[[122 137 139 137 138]
 [121 140 141 140 141]
 [133 118 117 118 118]
 [133 119 118 120 119]
 [135 118 116 118 116]
 [130 124 124 125 124]
 [142 106 101 106 101]
 [127 127 129 127 130]
 [135 119 117 119 116]]
Rows and columns are numbered from 0.
The entry at row 0, column 2 is 139
Find the entry in row 0 and column 1.
A: 137
Find the bottom-right entry.
A: 116
Find the entry in row 1 and column 0.
A: 121
Find the top entry of the column that holds the largest entry.
A: 122
The entry just left of the centre entry is 118
Find the top-right entry.
A: 138
Find the entry at row 2, column 0.
A: 133
The entry in row 2 and column 1 -> 118
Find the entry just left of 125.
A: 124
The entry just left of 129 is 127
Find the entry in the bottom-left corner.
A: 135
Find the entry just right of the centre entry.
A: 118

X =
117  118  117  125  103  129
117  118  117  125  103  129
134  133  136  131  145  126
118  119  116  125  102  130
118  119  116  124  102  131
121  123  124  128  117  125
117  118  117  125  103  128
134  133  137  131  146  127
Give the fifth-last entry, reading row by row.
Answer: 133
The fourth entry from the end, reading row by row -> 137
The bottom-right entry: 127
Give the bottom-left entry.
Answer: 134
The top-right entry -> 129
The 2nd entry in reading order -> 118
The 2nd-last entry, reading row by row is 146
The largest entry in the last column -> 131
Give the third entry on the diagonal from the top-right corner.
Answer: 131
Give the entry in the top-left corner.
Answer: 117
Give the 3rd entry from the end, reading row by row.
Answer: 131
Give the entry just left of 130.
Answer: 102

133	143	118	138	132	130	145	111	134	138
111	154	120	131	115	119	129	133	139	131
130	114	131	119	140	132	113	131	122	126
Rows and columns are numbered from 0.
The entry in row 2 and column 0: 130
The entry in row 2 and column 1 is 114
The entry at row 0, column 2 is 118
The entry directly below 115 is 140
Which number is the entry in row 1 and column 2?
Answer: 120
Which number is the entry at row 1, column 0?
Answer: 111
Which number is the bottom-right entry?
Answer: 126
Which number is the entry in the top-left corner?
Answer: 133
The entry directly above 115 -> 132

Read these off the table that follows. Counting starts at 0.
1) Report the entry at row 2, column 0.
2) Report the entry at row 0, column 0.
3) Report the entry in the bottom-right corner.
4) Report the entry at row 0, column 2.
5) Report the bottom entry of the column that holds the smallest entry.
6) Report the entry directly above the smallest entry.
7) Report the bottom-left entry.
8) Report the entry in row 0 and column 1.
[[126 127 141 131 126 125 129 138 127 144 118 128 111]
 [125 127 110 126 126 126 132 131 125 139 127 126 123]
 [123 125 117 120 127 127 133 136 125 144 155 127 125]
 [128 129 132 135 126 124 128 134 127 140  99 127 110]
 [128 129 107 133 126 125 130 128 126 135  98 126 118]
 [127 127 141 132 126 125 129 137 127 144 117 128 111]]
1) 123
2) 126
3) 111
4) 141
5) 117
6) 99
7) 127
8) 127

[[124 133 113 112 143 112 149 128 114 134 114 132]
 [123 145 114 124 138 116 135 132 127 127 110 119]
 [123 153 115 136 129 125 124 136 136 121 108 110]
 [124 133 113 112 144 111 149 128 113 134 114 132]
 [141 131 125 136 113 140 127 129 131 126 114 122]
 [148 122 126 140 111 141 124 126 134 131 111 121]
 [124 134 113 112 144 111 149 128 114 134 115 131]
 [146 126 126 139 111 141 124 128 134 130 111 119]
 [131 137 125 133 143 121 128 132 122 120 124 129]
 [137 127 126 129 143 123 132 129 115 121 127 138]
 [124 133 113 112 144 111 149 128 113 134 115 132]
 [123 153 116 136 130 124 124 136 136 121 108 110]]
Counting starts at 0.
The entry in the top-left corner is 124
The entry in row 0 and column 1 is 133
The entry directly below 139 is 133
Which number is the entry in the bottom-left corner?
Answer: 123
Which number is the bottom-right entry?
Answer: 110
Which number is the entry at row 1, column 0?
Answer: 123
The entry in the top-right corner: 132
The entry in row 2 and column 0 -> 123
Which number is the entry at row 2, column 1?
Answer: 153
Which number is the entry in row 1 and column 2?
Answer: 114
The entry in row 0 and column 2 -> 113

((120, 126, 126, 126, 124), (128, 129, 129, 128, 125), (121, 135, 122, 109, 129), (118, 123, 129, 135, 129), (154, 143, 127, 158, 123), (116, 133, 120, 125, 126), (127, 125, 131, 129, 129), (136, 139, 133, 131, 134), (132, 139, 126, 127, 137))
The entry just left of 158 -> 127
The entry just left of 137?
A: 127
The entry just left of the smallest entry: 122
The smallest entry -> 109
The entry just right of the smallest entry is 129

Read these off the array that follows.
1) The entry in the bottom-right corner?
2) The smallest entry in the first column?
3) The top-right entry?
4) The entry in the bottom-left corner?
5) The entry directly above the largest entry?
6) The entry in the top-left corner?
7) The third entry on the diagonal from the top-right corner?
8) The 2nd entry on the diagonal from the top-right corner?
131,119,109,140,113,104,121
133,119,157,118,128,137,146
118,145,126,118,146,150,115
123,130,101,138,122,111,112
126,130,153,114,138,148,138
138,111,151,125,118,124,148
138,111,123,137,110,104,133
120,139,142,114,144,152,126
140,108,138,132,111,111,143
120,145,111,126,142,141,108
1) 108
2) 118
3) 121
4) 120
5) 109
6) 131
7) 146
8) 137

data =
[[138 136 117 119 119 126 107 125 125]
 [120 120 135 134 138 131 148 126 137]
 [137 138 122 121 116 124 104 134 120]
 [139 140 120 119 114 123  99 134 118]
 [121 119 135 135 136 131 147 127 137]
 [121 118 135 135 136 132 146 127 137]
 [119 118 136 136 138 132 150 127 138]]
Rows and columns are numbered from 0.
The entry in row 0 and column 0: 138
The entry in the bottom-left corner is 119
The entry just right of the smallest entry: 134
What is the entry at row 0, column 2?
Answer: 117
The entry just right of the largest entry is 127
What is the centre entry?
Answer: 114
The entry at row 1, column 0: 120
What is the top entry of the column that holds the smallest entry?
Answer: 107
The entry just right of the centre entry -> 123
The entry in the bottom-right corner: 138
What is the entry in the top-right corner?
Answer: 125
What is the bottom entry of the column that holds the smallest entry?
Answer: 150
What is the entry at row 2, column 1?
Answer: 138
What is the entry in row 2 and column 0?
Answer: 137
What is the entry at row 0, column 1?
Answer: 136
The entry directly below the smallest entry: 147
The entry just left of the centre entry is 119
What is the entry directly above the smallest entry?
Answer: 104
What is the entry just left of 124?
Answer: 116

grid =
[[124 124 128 128 132 125]
 [151 142 127 129 130 145]
 [116 131 136 134 131 112]]
Indices start at 0.
The entry just left of 136 is 131
The entry in row 2 and column 0: 116
The entry in row 0 and column 1: 124
The top entry of the column that holds the smallest entry -> 125
What is the entry just left of 145?
A: 130
The entry in row 1 and column 0 is 151
What is the entry in row 0 and column 0?
A: 124

B =
[[128 129 125 128 129 124 128 128 127 129 126 129 129]
 [126 130 103 129 130  98 123 128 113 130 108 130 130]]
Counting starts at 0.
The entry in row 0 and column 1 is 129
Find the entry just left of the smallest entry.
130
Find the entry at row 0, column 2.
125
Find the entry just left of 123.
98
Find the entry in the top-left corner.
128
Find the entry in the bottom-left corner.
126
Find the bottom-right entry.
130

118,133,102,140,115,120,126,122,115
123,131,119,138,123,128,121,128,130
126,152,132,139,133,134,128,121,148
Rows and columns are numbered from 0.
The entry directly below the centre entry: 133
The bottom-right entry? 148
The entry in row 1 and column 0 -> 123
The entry just right of 120? 126
The entry in row 0 and column 2? 102
The entry directly above the centre entry? 115
The entry in row 0 and column 1? 133

Read these off the row that follows.
1) Give the minimum.
2) Give the entry just right of the largest entry.
133,144,137,147,114,103,115,127,146,131,155,111,133,127,156,133
1) 103
2) 133

a =
[[124 122 128 147 115]
 [158 100 131 127 152]
 [142 116 130 130 137]
 [113 135 125 123 125]
 [149 125 134 129 133]]
The 3rd entry on the diagonal from the top-right corner is 130
The 1st entry in reading order -> 124
Report the bottom entry of the column that holds the largest entry.
A: 149
The first entry of the smallest entry's row: 158
Report the top-right entry.
A: 115
The entry just right of the centre entry is 130
The 3rd entry in reading order is 128
Report the last entry, reading row by row.
A: 133
The fourth entry in reading order is 147
Report the entry just right of 135.
A: 125

Questions about the array below.
1) Find the 1st entry in reading order.
2) Find the 5th-last entry, reading row by row.
3) Find the entry just right of the smallest entry.
4) Find the last entry of the largest entry's row.
5) Find the bottom-left entry.
6) Find the bottom entry of the column that holds the smallest entry.
7) Find the smallest entry in the first row.
8) Find the largest entry in the last row.
[[143 121 121 123 118 130 144 124 127 130 138 124 135 132 128]
 [145 157 129 128 129 123 116 122 128 135 136 118 120 141 132]]
1) 143
2) 136
3) 122
4) 132
5) 145
6) 116
7) 118
8) 157

[135 134 124 129 116 151 126 136 145 115 150 119]
Give the fourth entry.
Answer: 129
The last entry: 119
The entry just right of the largest entry -> 126
Give the second-last entry.
Answer: 150
